In the rows, zero is written as 128.
Rotation paths and how fast each direction turns (deg/step)
Each turn is a multiple of 5 degrees from 10 to 175, or 0.
Each row of a path follows its step; steps can be skipped.
path 1
step 0: [119 132 133 139 126 143 136 145 136 122 122 137 128 120 132 133 130 132
 125 131 123 140 123 124 140 118 112 129 128 131 132]
step 1: [127 127 116 146 126 130 139 125 138 128 120 131 129 129 141 130 131 128
 122 135 117 137 119 121 114 128 122 132 126 131 111]
step 5: [126 128 118 139 111 139 125 138 127 114 120 123 130 133 137 135 131 131
 120 135 133 137 121 127 121 126 135 126 135 127 110]
step 6: [122 127 121 137 124 123 123 123 130 118 124 112 129 139 140 127 117 132
 130 140 128 138 126 124 139 118 114 131 127 117 127]
step 7: [115 127 126 143 125 139 123 130 116 125 133 124 124 131 129 136 118 145
 129 138 129 130 132 123 121 140 118 141 126 132 127]
step 8: [109 134 120 136 135 139 136 142 128 121 135 125 126 143 132 130 129 126
 122 124 139 137 132 127 132 123 122 132 135 125 117]
step 9: [126 121 124 146 128 130 122 131 123 109 128 121 130 133 135 134 129 115
 138 136 124 143 127 123 123 125 134 139 133 127 120]
step 10: [122 135 132 129 123 122 116 131 131 122 136 119 115 142 137 136 129 134
 129 140 128 131 126 129 133 134 120 145 125 115 117]
step 12: [114 143 116 135 137 132 125 134 134 121 131 135 129 123 130 137 135 117
 129 136 131 137 129 121 124 126 117 142 138 120 128]
step 13: [127 131 130 140 120 129 128 135 129 116 119 140 121 138 137 127 139 126
 137 134 120 140 126 128 137 133 126 144 129 136 117]
Directions:
[124 126 126 126 130 130 132 128 127 134 127 133 127 133 130 135 124 129
 126 126 126 126 127 131 124 128 132 126 126 126 124]
110
[130 122 135 129 133 129 128 130 129 128 133 121 125 127 127 130 130 125
 128 124 127 129 129 130 127 129 131 129 128 126 124]
60
[126 132 130 125 126 130 122 128 128 130 128 128 123 123 125 129 125 128
 128 130 126 134 128 127 121 130 132 131 130 126 132]
140
[128 128 129 127 134 128 126 130 129 125 125 126 132 128 126 133 126 126
 131 128 126 129 127 126 126 118 126 123 128 127 132]
125
[130 128 128 126 128 134 132 130 129 129 139 130 128 129 127 130 127 130
 126 132 126 128 131 123 129 128 126 125 128 130 132]
95
path 2
step 0: [125 133 122 126 119 122 120 128 139 134 119 131 119 135 115 121 115 130
 110 137 119 149 128 131 121 126 122 121 129 119 122]
step 1: [133 135 119 140 115 134 134 135 137 126 129 139 125 117 138 117 140 126
 115 132 129 132 131 123 140 119 114 130 117 125 116]
step 3: [129 136 133 126 129 133 131 115 121 126 133 123 129 142 130 143 130 135
 120 133 108 116 126 135 116 136 113 127 121 115 126]
step 4: [124 127 130 118 138 145 132 134 139 126 138 125 141 122 123 143 127 127
 122 145 123 131 122 120 130 116 117 114 134 129 121]
step 5: [131 139 117 135 130 119 137 143 131 139 132 117 113 122 128 134 118 123
 123 131 137 123 118 136 133 120 130 108 134 124 125]
step 6: [134 139 122 153 137 139 129 124 135 126 133 128 121 130 132 127 129 124
 119 119 137 134 128 130 117 141 122 119 118 133 141]
step 8: [130 147 112 119 127 123 128 131 121 123 131 146 121 132 121 134 129 133
 137 139 120 143 119 132 135 133 118 131 131 120 118]
step 10: [138 126 140 129 119 135 138 132 110 128 130 117 126 123 137 135 127 131
 133 117 138 131 127 124 130 120 116 115 113 114 130]
step 12: [124 127 130 126 114 133 120 129 147 124 123 128 121 124 125 139 121 118
 105 135 123 130 119 122 132 140 123 121 133 118 119]
step 13: [113 141 130 138 126 123 137 140 143 129 130 134 119 113 137 124 138 131
 128 132 138 139 126 126 130 118 117 126 134 116 132]
Directions:
[129 123 132 126 125 135 129 126 131 132 131 128 127 123 127 128 132 125
 125 132 130 128 130 124 127 129 124 131 124 130 130]
125
[127 126 125 125 129 127 128 123 126 130 129 128 126 128 126 127 133 124
 122 120 126 130 124 131 126 130 125 127 133 128 129]
120
[132 131 129 127 129 131 131 130 132 126 123 132 133 127 129 126 123 127
 127 123 125 123 129 128 129 131 123 128 129 133 127]
135
[126 129 125 122 126 130 124 127 129 133 131 133 131 131 131 133 125 126
 126 129 127 132 131 130 130 125 131 127 127 131 123]
95
[128 130 124 132 126 123 122 128 135 130 125 130 127 124 129 128 127 128
 124 125 128 130 125 123 129 128 130 130 124 128 134]
60
[133 128 127 128 128 127 124 129 122 124 129 133 131 125 133 129 131 124
 126 131 131 125 125 129 129 133 127 126 126 124 126]
160
[123 129 125 128 127 131 128 129 123 124 131 125 127 128 128 131 126 131
 125 123 128 125 132 124 127 135 131 132 125 129 128]
85
path 3
step 0: [122 131 115 114 124 117 127 143 139 121 116 129 126 133 133 122 132 126
 122 123 113 131 121 139 145 129 125 130 133 123 131]
step 1: [134 131 132 128 134 128 134 146 125 126 144 120 128 131 134 127 128 109
 134 120 143 126 127 135 121 131 116 136 142 133 135]
step 2: [125 133 127 127 134 134 135 108 119 118 134 138 129 122 134 137 118 121
 118 118 117 122 125 138 116 143 132 122 126 128 135]
step 5: [135 135 135 134 123 118 122 121 147 123 114 132 148 127 135 129 138 118
 126 135 129 121 131 128 126 126 124 138 138 119 131]
step 6: [122 134 133 136 128 117 127 138 131 125 134 114 134 118 124 139 119 127
 127 108 137 125 117 128 126 121 144 124 130 122 117]
step 7: [121 111 124 120 142 123 133 120 134 123 141 130 120 135 125 144 138 127
 125 141 125 128 119 131 131 134 137 118 139 128 124]
step 8: [114 126 120 121 117 132 124 133 127 129 121 118 121 118 135 123 127 125
 131 140 129 140 111 137 126 143 114 136 123 130 123]
step 11: [126 131 142 138 134 135 133 120 124 131 128 128 137 118 136 127 125 146
 119 133 125 131 120 137 141 111 132 118 129 133 117]
step 12: [117 121 124 120 123 108 122 129 120 135 122 127 121 137 124 112 141 119
 121 131 124 122 130 133 142 119 134 126 136 125 120]
step 13: [120 125 138 130 120 124 122 133 130 129 126 131 137 133 132 140 126 118
 145 121 138 131 123 135 138 131 109 132 144 132 138]
Directions:
[126 129 131 126 122 129 128 130 128 130 127 124 125 127 125 125 124 125
 129 132 134 129 126 128 120 123 125 128 130 129 127]
155
[132 129 130 125 129 129 122 130 130 123 125 127 131 133 130 127 127 123
 131 126 129 126 125 126 130 126 126 133 123 129 132]
85
[124 132 131 126 132 130 129 124 131 126 134 130 128 124 124 132 127 127
 129 126 127 128 126 124 127 123 130 124 123 127 129]
90
[123 128 131 123 129 131 133 131 125 128 132 129 129 130 133 122 128 128
 125 126 123 132 129 130 129 124 126 130 129 130 130]
35
[129 131 132 129 125 122 132 130 133 124 129 124 131 128 128 124 126 128
 126 131 129 126 130 126 135 128 130 122 129 129 128]
60
path 4
step 0: [132 119 138 130 141 121 128 130 128 139 118 134 131 119 132 124 124 135
 128 119 141 147 130 118 123 122 146 131 140 145 131]
step 1: [136 119 132 147 121 120 125 125 138 127 138 132 120 119 136 119 130 125
 121 121 118 138 120 109 127 133 149 130 130 127 122]
step 2: [137 128 130 137 125 113 121 121 136 115 131 141 128 123 128 139 131 118
 120 121 135 131 147 118 110 137 129 125 118 127 119]
step 5: [132 116 131 133 144 117 130 142 138 125 137 135 130 119 128 133 123 131
 133 106 134 135 130 126 114 134 124 133 130 144 121]
step 6: [134 120 132 137 131 119 114 126 125 122 139 137 135 132 136 146 139 128
 125 119 123 141 118 122 128 121 145 133 140 138 127]
step 7: [138 122 134 146 121 126 118 128 136 120 124 123 122 132 133 136 135 128
 108 126 137 134 148 117 138 127 137 133 126 133 123]
step 10: [143 132 137 142 132 122 129 128 132 113 133 133 121 118 123 139 123 117
 112 110 140 127 126 123 124 137 116 133 138 133 128]
step 11: [137 130 133 132 135 116 130 138 143 118 125 145 129 130 115 139 142 126
 128 131 124 138 130 129 126 121 131 136 143 147 131]
step 12: [128 122 113 135 112 126 121 137 146 124 134 131 126 136 141 132 123 127
 121 123 127 141 136 129 137 122 138 127 138 149 125]
step 13: [125 122 133 130 140 125 114 127 141 123 135 127 125 125 130 131 106 127
 124 117 147 133 138 114 128 122 130 136 128 138 117]
Directions:
[130 130 130 131 123 126 128 119 127 129 122 129 127 130 125 124 127 129
 129 127 129 129 128 127 125 129 129 128 127 122 122]
55
[125 125 126 129 126 128 130 126 124 125 130 130 128 125 128 126 131 130
 131 125 129 131 129 132 132 122 124 134 129 131 123]
55
[128 127 130 125 130 127 132 130 126 128 132 129 125 128 129 125 121 126
 130 120 128 125 124 127 127 128 134 132 126 125 128]
85
[129 129 129 133 130 125 129 127 122 124 134 132 130 131 127 134 130 127
 127 131 131 123 127 126 127 124 126 125 128 123 128]
90
[126 128 124 129 125 123 129 135 129 127 129 132 130 131 128 126 130 129
 132 127 123 127 129 130 124 130 128 123 123 129 123]
110
[128 131 127 131 132 127 130 130 123 132 122 127 129 128 127 128 126 128
 126 125 129 128 120 127 128 130 121 127 127 132 127]
70
path 5
step 0: [128 131 128 145 140 107 133 133 132 126 141 139 130 135 134 130 122 121
 123 117 136 121 124 112 114 129 130 125 124 112 136]
step 1: [118 135 121 142 124 111 101 122 142 123 123 121 130 128 131 118 126 127
 138 128 119 116 128 129 117 129 130 123 136 131 134]
step 2: [134 131 119 144 130 136 118 130 140 126 126 124 122 135 140 125 126 123
 121 130 134 148 120 127 125 116 122 109 140 129 116]
step 3: [118 130 137 122 126 141 126 130 140 142 137 120 131 118 135 115 119 124
 127 128 146 123 120 133 136 125 130 120 148 121 139]
step 4: [131 130 133 135 137 130 133 141 128 131 152 121 130 145 133 120 128 118
 129 132 139 121 115 113 115 132 125 131 120 127 140]
step 5: [121 139 134 141 119 124 106 127 123 119 127 124 123 132 134 131 133 122
 130 111 131 107 134 119 119 123 128 129 131 122 141]
step 7: [116 120 130 132 128 137 126 124 137 137 131 132 122 132 131 124 118 117
 113 114 125 133 119 134 130 129 139 117 156 126 133]
step 8: [121 128 137 123 127 123 128 141 138 131 140 115 133 133 129 120 130 117
 112 147 133 128 112 127 114 137 133 123 127 114 132]
step 10: [140 148 114 131 127 137 111 132 128 133 134 128 129 122 121 134 148 123
 124 119 137 130 125 130 117 116 125 124 128 118 137]
step 12: [113 123 132 129 123 118 118 135 136 131 144 127 123 141 110 125 131 118
 118 126 125 124 106 131 124 133 130 120 130 121 116]
Directions:
[125 130 125 133 132 128 126 127 129 129 130 128 127 132 125 133 128 128
 129 123 125 127 129 128 134 128 126 133 123 123 132]
65
[126 130 132 135 124 125 124 132 124 131 127 124 130 129 131 126 129 133
 126 127 128 130 129 130 127 130 128 133 126 129 122]
95
[126 128 125 131 124 127 130 130 134 126 125 133 127 126 127 132 125 126
 124 127 127 127 130 126 126 137 131 130 128 129 127]
55
[133 125 127 129 127 125 126 128 127 128 126 130 128 126 132 128 136 127
 136 127 127 128 129 123 124 130 129 132 130 123 131]
80
[127 132 134 126 128 125 127 127 130 127 125 128 128 121 128 132 128 130
 124 130 133 126 130 130 128 125 131 127 127 119 128]
145
[132 135 123 127 128 123 125 125 124 125 130 128 130 126 131 132 125 128
 126 128 126 126 128 127 126 124 128 131 130 133 130]
80
